(in the rows, 128 means zero)
Each named move below is a turn or a mirror, shown by a few rows before and after it. Which moves, in which order, take the first row of each later pair to the second? The first pair is answered.
K_564:
[147  98 138 117 107 139 114 127  81 145 180 156 136 172 137 120 111 174
 139 116 124 133 149 123 132 101 147 140 117 104 122 118 143 140 109 136
 120  98 146]  ->  [146 108 142 113  96 117 120 136  71 128 176 150 135 153 141 141 115 167
 123 108 123 110 159 140 116 118 148 136 141 104 123 125 120 145  82 128
 114 101 134]
[164 141 130 121 147 149 137 111 124 112 163 121 105  87 157 146  94 148
 143 120 157 136 147 114 170 146 134 116 163 132 131 123 137 156  95 133
 106 157 127]  ->  [166 139 128 122 151 161 131 107 123 118 164 120 106  93 154 137  96 154
 150 126 161 142 141 108 177 138 136 121 153 128 129 118 144 154 110 138
 106 154 135]
[124 131 140 139 152 156 121 128 146 141 136 136 137 159 130 103 106 146
 153 121 137 159 128 106 141 131 135 141 112 115 125 115 124 145 143 117
 129 141 137]  ->  [122 150 146 133 132 116 137 136 128 118 129 126 131 128 136 134 112 130
 124 103 131 124 148 137 111 159 132 132 155 117 120 126  91 151  96 110
 120 141 117]
[ 96 128 134 157 161 125 129 147 164  91  89 138 123 149  93 115 124  55
 115 164 134 145 125 102 150 154  72 127 155 102  96 172  90 145 123 112
 129 183 105]  ->  [ 99 120 128 160 170 137 123 143 171  98  94 142 125 162  89 104 123  61
 124 173 135 159 118  91 160 146  77 133 142 102  99 170  98 139 141 111
 131 182 115]
K_480:
[116 117 139 129 111 100 139 123 128 161 162 125  86 106 129 173 145 132
 115 138 105 100 166 136 113 125 155 109 157 129 127 123 139 120  75 162
 139 138  94]  ->  [123 107 130 130 110 111 136 114 138 167 158 115  80 105 120 172 150 120
 114 152 111 105 151 134 130 110 155 106 143 139 135 128 158 101 104 168
 153 140  98]
[126  92 122 139 130 147 121 120 130 137 141 141 126 150 143 116 112 139
 144 133 122 141 120 118 136 104 145 132  93 129 135 116 152 113 158 145
 140 111 144]  ->  [118 104 139 141 125 136 127 134 108 126 153 159 138 159 153 116 109 161
 146 112 117 133 143 121 114 123 145 141 107 110 127 108 127 136 117 135
 121 114 137]
[161 164 144 103  73 114 138 127  80 119 124 106 119  81 127 116 109 158
 179 106 123 100 135  98 153 126 137 168 137 116 116 133 113 141  92 107
  90 106 166]  ->  [161 167 136  99  69 102 141 122  89 116 108  91 109  59 119 134 117 135
 163 113 123  91 126 104 152 127 137 158 146 133 121 148 115 129  99 112
 102 115 155]
[118  79 131  62 144 139 132 115  69 119 123 127 121 121 126 125  78 124
  87 130 151 137 154  93 140  80 150 120 108 151 166  84 138 107 123 100
 115 123 130]  ->  [115  84 138  64 143 133 133 119  63 116 124 133 126 122 131 129  77 136
  88 124 148 135 162  93 131  91 147 121 118 146 162  80 127 116 112  99
 108 121 126]
K_720:
[124 136 119 119 139 121 123 123 158 101  97 123 120 107 116 139 116  97
 125 139 140 130 120 131 133 147 119 122 134 141 124 143  99 122 133 128
 139 150 108]  ->  [132 112 125 124 147 152 112 119 151 122 123 145 132 153 123 112 105 132
 150 141 145 154 122 112 148 117 126 136  99 128 121 118 123 124 150 137
 139 136 132]
[140  91 140  98  80 118 109 136  91 139 180 167 111 144 135 120 144 162
 107 140 132 113 126 146 124  66 145 100  97 135 146 111 151 112 120 134
 139  92 125]  ->  [136 114 136  95  76  87 120 140  98 114 154 143 102 103 127 148 154 126
  77 134 130  84 124 171 111  87 140  89 133 149 147 137 125 113 102 127
 143 109 103]
[122 157 158 156 170 144 113 144 128 134 138 162 161 157 146  78 111 172
 168 109 125 172 142 102 129 161 129 137 126  97 122  92 111 176 131 110
 118 142 103]  ->  [118 183 152 153 164 108 125 151 137 109 106 136 149 104 137 111 124 125
 137 103 119 140 144 134 114 192 121 120 168 115 126 122  81 174 111 100
 121 163  74]
[101 119 179 145 110 112 128 105  43 137 114 133 149 131 123 145 128 150
 137 155 128 154 110 116  95 137 126 123 152 103 126 101  86 143  60 106
  86  70 151]  ->  [102 123 178 141 108 108 128 103  43 134 107 128 151 124 124 151 131 143
 130 155 130 149 109 119  93 141 123 120 157 105 129 104  83 145  58 104
  87  73 145]
K_703:
[137 124 106 145 117 123 163  93 121 137 141 149 155 113 167 119 141  98
 103 121  99 113 132 137 120 144 142 139 155 165 130 151 115  96 142 101
 134 155 110]  ->  [138 123 118 145 117 127 160  99 104 140 157 169 163 133 176 107 134 126
 112 111  97 118 148 130 113 147 143 149 152 149 125 133 109 108 126 100
 120 147 117]
[104 148 138 159 148 109  96 195  97 131 147 179 137 168 133 102 118 150
 120 115 106 119 114 123 141 105 115 119 124 120 129  98 131 171 125 113
  97  90 109]  ->  [117 131 111 149 142 110  99 175 118 137 131 141 109 138 118 120 129 100
  96 147 108 113  75 133 166  72 120 103 110 157 144 125 173 123 171 128
 131  92 113]
[115 116 101  89 111 153 148 131 130 151 112 111  76 122 123 118 132 102
 143 140 155 140 109 138 119 124 118 111 112 136 114 109 138 124 130 138
 153 115 128]  ->  [ 99 141 114  96 124 144 142 145 131 138 101 118  89 123 124 112 129 111
 150 119 151 139 124 134 105 156 112 114 134 122 103 108 101 152 104 122
 138 132 111]

(2 to 3 moves a pair)
[132 131 122 139 147 111 130 113 150 140  92  87 103 123  75 133 112  58
 130 134  90 134 107 149 132 117 141  73 172 148 167 174 112 112 150 146
 137 171 107]  ->  [133 135 138 132 119  89 142 130 105 125 117 105 107 128  93 149 108  82
 115 109  86 101 139 166  97 134 148  74 197 132 155 164  83 124  88 140
 118 155 105]  K_720 then K_564
[138 112 115 113 140 130 103 121 139 142 105 126  99 136  98 125 134 126
 146 165 125 143 108 121 151 110 140 104 110 153 111 126 158  88 156 140
 115 117 138]  ->  [137 114 124 118 160 139  97 125 145 145 107 137 116 153 101 110 129 141
 162 155 126 158 113 106 150 120 132 112 108 138 106 115 148 107 155 135
 105 121 139]  K_703 then K_720 then K_703
[111 163 149 152 168 143 108 134 147 137 122 157 169 158 137  80 106 166
 178 119 126 158 148  93 124 172 121 142 119  97 120 103 101 180 116 107
  98 147 129]  ->  [110 164 137 155 184 154 101 125 175 139 103 137 165 145 126  79 110 148
 180 130 125 170 132  89 141 170 114 140 110 110 127 118 110 172 149 106
 110 158 126]  K_720 then K_564
[123 160 143 112 117 109 123 159 118 113  98 122 132 100 122 134 130 105
 126 116 129  99 113 145 106 145 120  98 170 136 145 139 106 132 112 120
 140 132 112]  ->  [115 165 147 119 135 117 119 161 134 117  93 126 141 107 117 122 129 110
 142 112 127 114 115 135 109 150 117 107 164 126 145 141 100 148 119 111
 137 143 106]  K_564 then K_480 then K_720
[144 123 160  99 158 140 119  97 175 176 120 141 124 186  95 118 140 126
  83 156 125 195 104  86 146  85 132 156 128 126 158 120  71 106 129 151
 142 144 140]  ->  [135 155 164  99 154 109 124 108 174 153  97 130 122 152  89 138 147 104
  63 144 123 174 119 106 126 118 125 151 168 129 155 140  36 119  98 137
 137 160 114]  K_703 then K_703 then K_720
[122 123 138 133 150 147 127 128 131 132 147 134 138 147 134 106 121 147
 146 123 128 158 127 116 150 134 123 133 119 113 127 122 132 142 139 130
 131 133 129]  ->  [114 140 146 131 145 126 135 138 125 114 139 128 138 133 137 120 123 138
 132 112 123 141 139 131 130 158 121 129 145 108 122 128 108 155 111 120
 123 141 118]  K_480 then K_720
